[[131 129 124 130 127 137]
 [124 136 113 132 129 122]
 [127 132 102 126 127 126]] result: 131

[[142 103 124 143]
 [148 101 137 132]
 [124 107 131 129]] result: 142

[[100 139 120 120 131]
 [128 136 129 131 125]
 [115 138 127 130 135]] result: 100

[[134 119 105 137]
 [129 128 127 138]
 [126 119 124 129]] result: 134

[[128 134 125 145 125 123 122]
 [124 150 125 105 127 145 114]
 [129 134 118 145 127 119 130]] result: 128

[[126 131 130 117 123]
 [125 131 155 115 104]
 [126 127 109 132 141]] result: 126

[[106 140 119 109 137 152]
 [110 140 122 110 138 156]
 [114 135 119 120 127 118]] result: 106

[[131 128 127 123 132 123 126]
 [138 133 128 123 137 151 128]
 [137 131 128 136 137 114 120]] result: 131

[[126 128 126 128 121 142]
 [132 130 125 127 106 122]
 [138 129 126 128 138 118]] result: 126
---
[[125 101 129 115]
 [105 130 112 126]
 [125 126 126 126]] ==> 126

[[117 117 115 143 146 108 118]
 [128 108 127 152 139 120 111]
 [129 107 126 149 141 124 108]] ==> 141

[[127 116 128 119]
 [125 104 135 116]
 [122 131 127 131]] ==> 131

[[117 104 155 146 136 122 100]
 [137 131 121 129 145 121 126]
 [122 120 139 121 118 131 121]] ==> 118

[[135 128 126 128 135]
 [126 127 124 127 116]
 [155 133 123 126 113]] ==> 123

[[126 120 114 113]
 [118 133 119 104]
 [126 131 114 100]] ==> 131

[[118 119 130 157]
 [128 114 129 151]
 [134 124 132 130]] ==> 124

[[125 129 112 138 133 143 124]
 [136 141 149 121 113 116 153]
 [125 133 114 137 125 150 130]] ==> 125

[[117 113 130 136 151 127]
 [103 111 135 146 156 126]
 [103 114 140 116 122 138]] ==> 116

[[121 144 121 121 123]
 [157 116 120 152 150]
 [128 154 117 124 125]] ==> 117
---
148,124,130,154,119,131,148
117,127,148,116,130,127,116
139,119,130,143,133,117,142
value 133

137,113,118,143,138
134,113,148,108,143
112,132,149,151,136
value 149

137,130,147,140
138,130,149,136
144,132,141,133
value 132

154,122,102,139,124,144
110,137,116,123,129,121
134,114,108,141,134,132
value 141

107,150,144,122,118,112
123,132,150,114,121,100
109,145,149,116,116,114
value 116

113,125,125,143,118,126
128,141,109,144,106,133
122,131,130,140,133,116
value 140

127,133,126,120,116,125
131,124,131,115,122,149
138,129,124,139,133,106
value 139

112,106,114,105,119
138,146,125,151,125
116,119,98,139,105
value 98
---
[[141 114 144 105 112 138 104]
 [114 120 119 115 137 122 119]] -> 120

[[125 129 123 132 123 117 137]
 [128 118 124 134 124 122 117]
 [117 105 133 146 123 119 119]] -> 118

[[127 115  99 143 133 132 113]
 [131 115 153 124 125 122 134]
 [134 155 120 123 115 140 121]] -> 115

[[152 127 139 154]
 [122 140 136 118]] -> 140

[[129 129 128 127 127 126 120]
 [126 140 127 129 137 129 128]
 [128 125 129 128 153 128 131]] -> 140

[[124 141 119 121 141 122]
 [122 102 125 148 104 152]] -> 102
---
[[111, 126, 122, 128, 134, 131], [103, 126, 149, 135, 127, 137], [128, 129, 113, 126, 133, 131]]: 126
[[127, 130, 129, 127, 132, 126, 133], [113, 133, 139, 140, 125, 138, 131], [122, 135, 139, 130, 116, 120, 153]]: 116
[[130, 122, 117, 131, 105, 103], [132, 117, 123, 121, 107, 117], [111, 110, 157, 124, 129, 130]]: 124
[[136, 114, 153, 137], [121, 144, 107, 133], [123, 131, 111, 100]]: 131
[[131, 124, 126, 149, 140], [130, 123, 148, 124, 131], [121, 113, 121, 114, 135]]: 121
[[110, 143, 134, 135, 106, 122], [112, 154, 113, 125, 138, 116], [134, 131, 122, 114, 130, 129]]: 114
[[127, 114, 105, 130], [153, 100, 133, 101], [128, 117, 139, 125]]: 117
---
[[114 140 105 121 131]
 [130 121 124 124 126]
 [128 134 129 125 122]] -> 124

[[127 130 129 127]
 [126 129 100 155]
 [129 128 127 129]] -> 129

[[123 132 100 126]
 [121 123 121 123]
 [120 146 115 125]] -> 123

[[141 116 125 151 115 130 119]
 [114 120 134 119 126 127 132]
 [128 117 122 135 118 128 130]] -> 126

[[123 127 118 123 142]
 [133 125 142 126  99]
 [120 126 110 136 139]] -> 142

[[142 125 142 135 151 141]
 [125 141 132 128 133 107]
 [124 119 127 116 112 133]] -> 128
---
[[101 150 124 130 128 118]
 [127 114 136 114 124 128]
 [123 112 118 151 130 113]] Answer: 128

[122 124 136 134 155] Answer: 134

[[123 128 123 133 125 133 126]
 [107 112 104 154 117 144 121]] Answer: 133

[128 148 141 151 108 123 143] Answer: 123

[[119 127 154 152]
 [103 148 134 121]
 [145 120 140 107]] Answer: 154

[116 139 119 114 100 127 134] Answer: 127

[112 142 148 138  99] Answer: 138

[118 119 137 140 150] Answer: 140

[127 120 107 113 149] Answer: 113

[[134 124 136 118 147 132]
 [122 122 127 147 156 145]
 [129 145 107 121 137 102]] Answer: 147
---
[123, 109, 105, 138, 123, 101] gives 105
[139, 124, 116, 114, 109, 105, 149] gives 116
[128, 139, 131, 100, 110] gives 131
[135, 101, 119, 127, 136, 116] gives 119
[112, 100, 150, 129] gives 150
[120, 124, 128, 137, 105] gives 128
[151, 141, 137, 148, 136, 130] gives 137
[135, 123, 127, 150, 147, 145, 107] gives 127
[145, 103, 129, 119, 112] gives 129
[150, 132, 129, 132, 130] gives 129
---
Input:
117,136,107,119,135,121
141,130,115,121,99,106
Output: 121

Input:
130,121,123,118,118,126,127
135,123,127,126,133,143,125
127,120,123,141,132,112,156
Output: 125

Input:
142,113,145,115,131
139,113,152,120,131
151,139,113,139,134
Output: 131

Input:
101,121,120,127,135,124
120,124,128,139,125,135
Output: 124

Input:
113,134,114,126,128,142,121
136,131,117,132,126,114,133
140,129,133,126,132,99,117
Output: 133

Input:
115,116,116,145,130,147,125
133,113,121,120,153,118,122
Output: 125

Input:
130,134,134,127,134,137
122,135,150,137,127,128
Output: 137

Input:
128,136,136,121,127,130,133
115,134,114,154,137,118,140
Output: 133

Input:
127,101,128,119,118
150,139,125,105,112
Output: 118
---
((136, 106, 129, 106, 134), (132, 126, 112, 127, 118), (146, 125, 128, 129, 122)) Answer: 132
((149, 152, 136, 121, 126, 133, 142), (150, 133, 144, 103, 142, 156, 133), (142, 133, 136, 108, 137, 148, 131)) Answer: 150
((121, 119, 110, 117, 149, 150, 119), (132, 109, 109, 125, 134, 143, 101), (138, 108, 111, 125, 130, 137, 99)) Answer: 132
((121, 134, 116, 121, 120, 153, 122), (122, 138, 120, 121, 123, 148, 115), (125, 141, 117, 124, 131, 140, 125)) Answer: 122
((131, 136, 130, 121), (155, 113, 125, 131), (108, 135, 104, 138)) Answer: 155
((103, 140, 121, 120, 115), (110, 135, 124, 129, 120), (131, 137, 137, 149, 122)) Answer: 110
